One turn moves each row of this set onto another row. After a few examples, where does it send each row asked below?
Sov: [ -5   5   3  -6  -4 -14  26  12  10   9 -10   9  -1 -14 -10   8  -2  -2
   2  -6  10   6   3  -5  -8   9   6  -7  -5   2   5  -1   4   2  -1   5]
dupib: [-10  -3   5   9  -3   1  22   9   9  -2  -7  -2 -12  -9 -13  13   0  15
   0  -6   6  -5   5   9  -7  -5   5  -2  -3   0   0   3  -1   9  12   3]
lek: [ -5   6   2  -7  -6 -12  23  10  11   8 -14   5  -2 -17  -9   8  -5   0
  -1  -5  10   9  -1  -6  -6   7   8  -7  -4   5  11   0   2   0   3   3]
nor: [-9  1 -1  9 -3  5 17 15 19  9  4 -9 12  3 -8  8 -1 12  8 -7  5  6 -7 -4
  1 -2 12  5 -3  5  3 -4 -6 -1  4  2]
Fure: [-10  -6  -3  19  -3   5  15  10  11   7 -12 -11   7  -6 -16   9  -1   2
   0   0   1  11  -1  -1   1  -5   8   1  -1   5   9   4 -11  10   3   2]
Viz: [ -6   6   3  -4 -10 -11  24  11  10  11 -12   6   1 -17 -14   9  -4   0
   1 -10  11   3   0  -5  -9   8   7  -4  -5   1   7  -4   1   3  -3   4]
zagi: [-4 -1  8  7  1 -1 21 11 10  4 -1  4  7 -1 -1  0  0  4  6 -2  8 17 -4  0
 -6 -8 14 -9  2  7 -3 -3 -3  8 -1 -4]
Ruri: [-13  12   1  -3  -1   1  23  11   7   5 -23  -2  -6  -4  -9   6  -3   7
   5  -4   2   1   6  -8  -2   2  19   2 -11   6   4   1  11   4   0   8]
begi: [-14  12   0  -2   2  -5  23  12   6   8 -19  -1  -7  -5 -11   5   0   2
   6  -3   3  -4   7  -6  -2   4  16   0  -8   2   2   1  14   4  -2   9]
masos: [ -9   7   0   2   7  -2  18   0   4   6 -12  -7  -6  -8  -8   7  -4  -3
  -1  -2   7  -3   3 -13   0  -1   4   1   6   5   3   6  -1   9  -4  15]
Rina: [-15   3  -9   6   2   0  24   5   7   2 -14 -13   8 -12 -18   7  -1   2
   2   3   1   6  -3  -9   7 -13   8   4   5  -1   0  -2   0  -1   5  12]
roka: [ -7  -8  -2  19   1   4  16   9  10   3  -7 -11   3  -5 -13  11   1   4
   2   4   4   8  -2  -3   2  -4   5   3   1   5   9   7 -10   9   3   2]
Riz: [-14   1 -10   5   4   2  23   7   5  -1 -15 -14   7 -10 -19   8   3   4
   5   3   0   0  -3  -9   5 -10  10   5   5   3  -2   5   2   2   5  10]
zin: [-11   9  11  -1 -10  -7  24  12  12   6  -4  -3   9  -6 -10   4   2  11
   6  -1  18   7   7  -1  -9  -6  19  -8  -4  -4   7   0   6   1   9   5]
Bom: [ -7   5   3  -5  -8 -16  23  11   8   6 -10   9   1 -15 -12  10  -2  -3
  -1  -2   7   9  -2  -4  -7   7   8  -5  -5   5   7  -4   1   3   0   1]
bafon: [ -5  -8   2  19   0   0  20  10  10   3  -8 -10   3  -7 -13  14  -3   1
   1   1   2   8  -1   1   3  -5   5   5   1   4  11   2  -7  14   6   0]
lavez: [ -8   3   3   4  -1  -1  23  10  11   2   3  -6 -10 -12 -13  13  -7  15
  -5  -8   9  -1  -6   6   3  -1   2   2  -1   1  -6  -2   5   1   6   2]
zap: [-10   9   3   1   5  -2  19  -1   3   5  -7  -3  -4  -7  -3   5  -5  -4
  -1  -2   6  -1   0 -14   0  -4   7   3   8   8   2   0   0  10  -5  13]
sis: [-15   7   1   5   5   2  22  -2   3  10 -11  -7  -5  -9  -5   4  -5  -1
   1  -4   8  -2   5 -12  -3  -5   5   3   8   4   5   2   1   8  -3  14]
Tup: [ -9   6   4  -1   7   1  21   3   4   3 -12  -7  -5  -7  -3   7  -6   1
  -3  -7   6   0   1 -14   0  -4   4   4   5   7   6   3  -2  12  -2  16]
mutag: [-11   6  12   2  -8 -10  24  16  10   3  -5  -1   6  -6 -11   4   4   9
   7  -4  16   7   4   0  -9  -6  17  -7  -6 -10   7  -7   2   3   2   6]
Las: [ -5   1   2  12  -5   3  21  14  20  10   4  -9  13  -1 -11  14  -5  13
   8  -4   6   3  -5  -4   3  -5  14   6  -2   5  -2  -2   2   1   7  -1]
Puv: [ -1  -5   7   7   0   1  24  16  13   5   0   3   9  -5  -4   1   1   6
   7  -4  12  17  -2   2  -6  -5  11 -11   0   3  -2  -1  -2   7  -2  -3]
fep: [ -9  -3  -1  11  -4   4  20  18  17   7   5 -10  12   0 -10  11   1  14
   7  -4   7   7  -7  -6   3  -5  13   3  -2   4  -2   0  -2  -1   4  -1]
dese: [-15   3  -6   4  -1  -1  24   5   2  -2 -14  -9   9 -11 -18   8   3   1
   3   6   0   2   0  -9   3 -14  13   4   6   4  -3   0   3   3   6   9]
kiruf: [-14   7  12  -2 -11 -11  23  13   7   3   0   0  11  -3 -11   6   6   9
   3  -1  15   7   5  -4  -9  -8  18  -6  -3  -4   3  -3   3   4   6   5]
rut: [-13  13  -1  -2   2   1  25   8   7   8 -18  -1  -6  -6 -11   3  -1   1
   8  -3   1  -3   5  -2  -2   5  15   3  -8   4   5  -4  11   4  -5   5]
moleb: [ -9   1  -1  10  -7   2  18  14  16   9   4  -7  11   2 -10  12  -1  11
   5  -3   2   5  -7  -8   2  -4  15   5  -3  10  -2  -3  -1  -1   5  -3]
kotu: [-12   5  10  -2  -8  -8  25  19  11   6  -1   0   9  -3 -10   5   6  10
   6  -5  17   6   7  -1  -8  -2  16  -7  -5  -6   5  -2   7   3   4   5]
seg: [ -9   0  -3   7  -3   2  13  17  10   0 -13   1  -6  -4   0   3  -6   7
  -1  -4   1   5   5   8   8  -1  10  -8  -6   1   1   1   6   2  13  13]
Zilo: [ -4  -5   5   8   1   0  24  13  12   6  -3   5  10  -5  -2   0  -1   6
  10  -8  11  14  -4   0 -10  -8  13  -8   1   3  -2  -4  -4   4   0  -1]
Nuva: [  1  -1   8   7   1   0  24  10  15   8  -2   2   9  -7  -2   0  -4   3
   7  -4  11  15  -3   4  -5  -7  14 -10   3   5  -1  -1   1   7   2  -5]
Fosun: [-11   1   3   7  -2   8  25   9   8   3  -7  -1  -2 -14 -13   3  -8  11
  -3  -3  10   6   2  12   0  -1   7  -4  -1   6 -12   2  11   8   4   1]
difes: [ -6   2   1   1  -7   2  11  11  13   1  -7  -1  -3  -5  -3   9  -5  12
  -2 -13   6  -5   5  -1   0  -4   5  -7   1   3  -5   3  -4   6  12  19]
pogi: [-16  12   2   1  -3  -3  21  10   5   7 -15   1  -5  -3  -9   7  -1   2
   6  -1   1  -3   5  -6  -3   4  20   3 -11   8   2  -2  12   5  -2   4]
gitof: [-16   4   4   2  -5   3  19   9   7   3   1  -7   2  -9  -7   2  -6  10
  -6   0  15   4   7  13   5   2   4  -2   2   2   4   2   9   5  11  11]
zuda: [-14  -3  -7   2  -8   1  20  11  11   5  -7   4   4 -15  -5   5 -10   8
  -2  -3   8   5   3   3   3   4   1  -5   1   6  -2   2   7  -3  16  12]
ler: [ -9  -4  -1  17  -5  -2  15   9   9   3  -7  -9   3  -6 -15  12   0   0
  -2   7   1   9  -1  -3   2  -4   7   3   2   7  12   3 -11  10   4   0]
Fudag: [ -3  -2  -3  -4   1   0  22  10  10  -8  -9  -1  -3 -11 -10   8   2  10
   1 -11  -1  -2  -2   9   1  -8   6  -6   0   2  -5  -2  -2   3  13   8]
zaron: [-12  -1  -5   4   3   1  28   7   5  -3 -15 -11   9 -10 -18  11   0   6
   4   0  -1   2  -1 -10   4 -13   9   8   3   2  -2  -1   3   5   7  11]

Fosun turns into lavez
Zilo turns into nor
Now find these:
Puv turns into fep
pogi turns into Bom
zin turns into Nuva

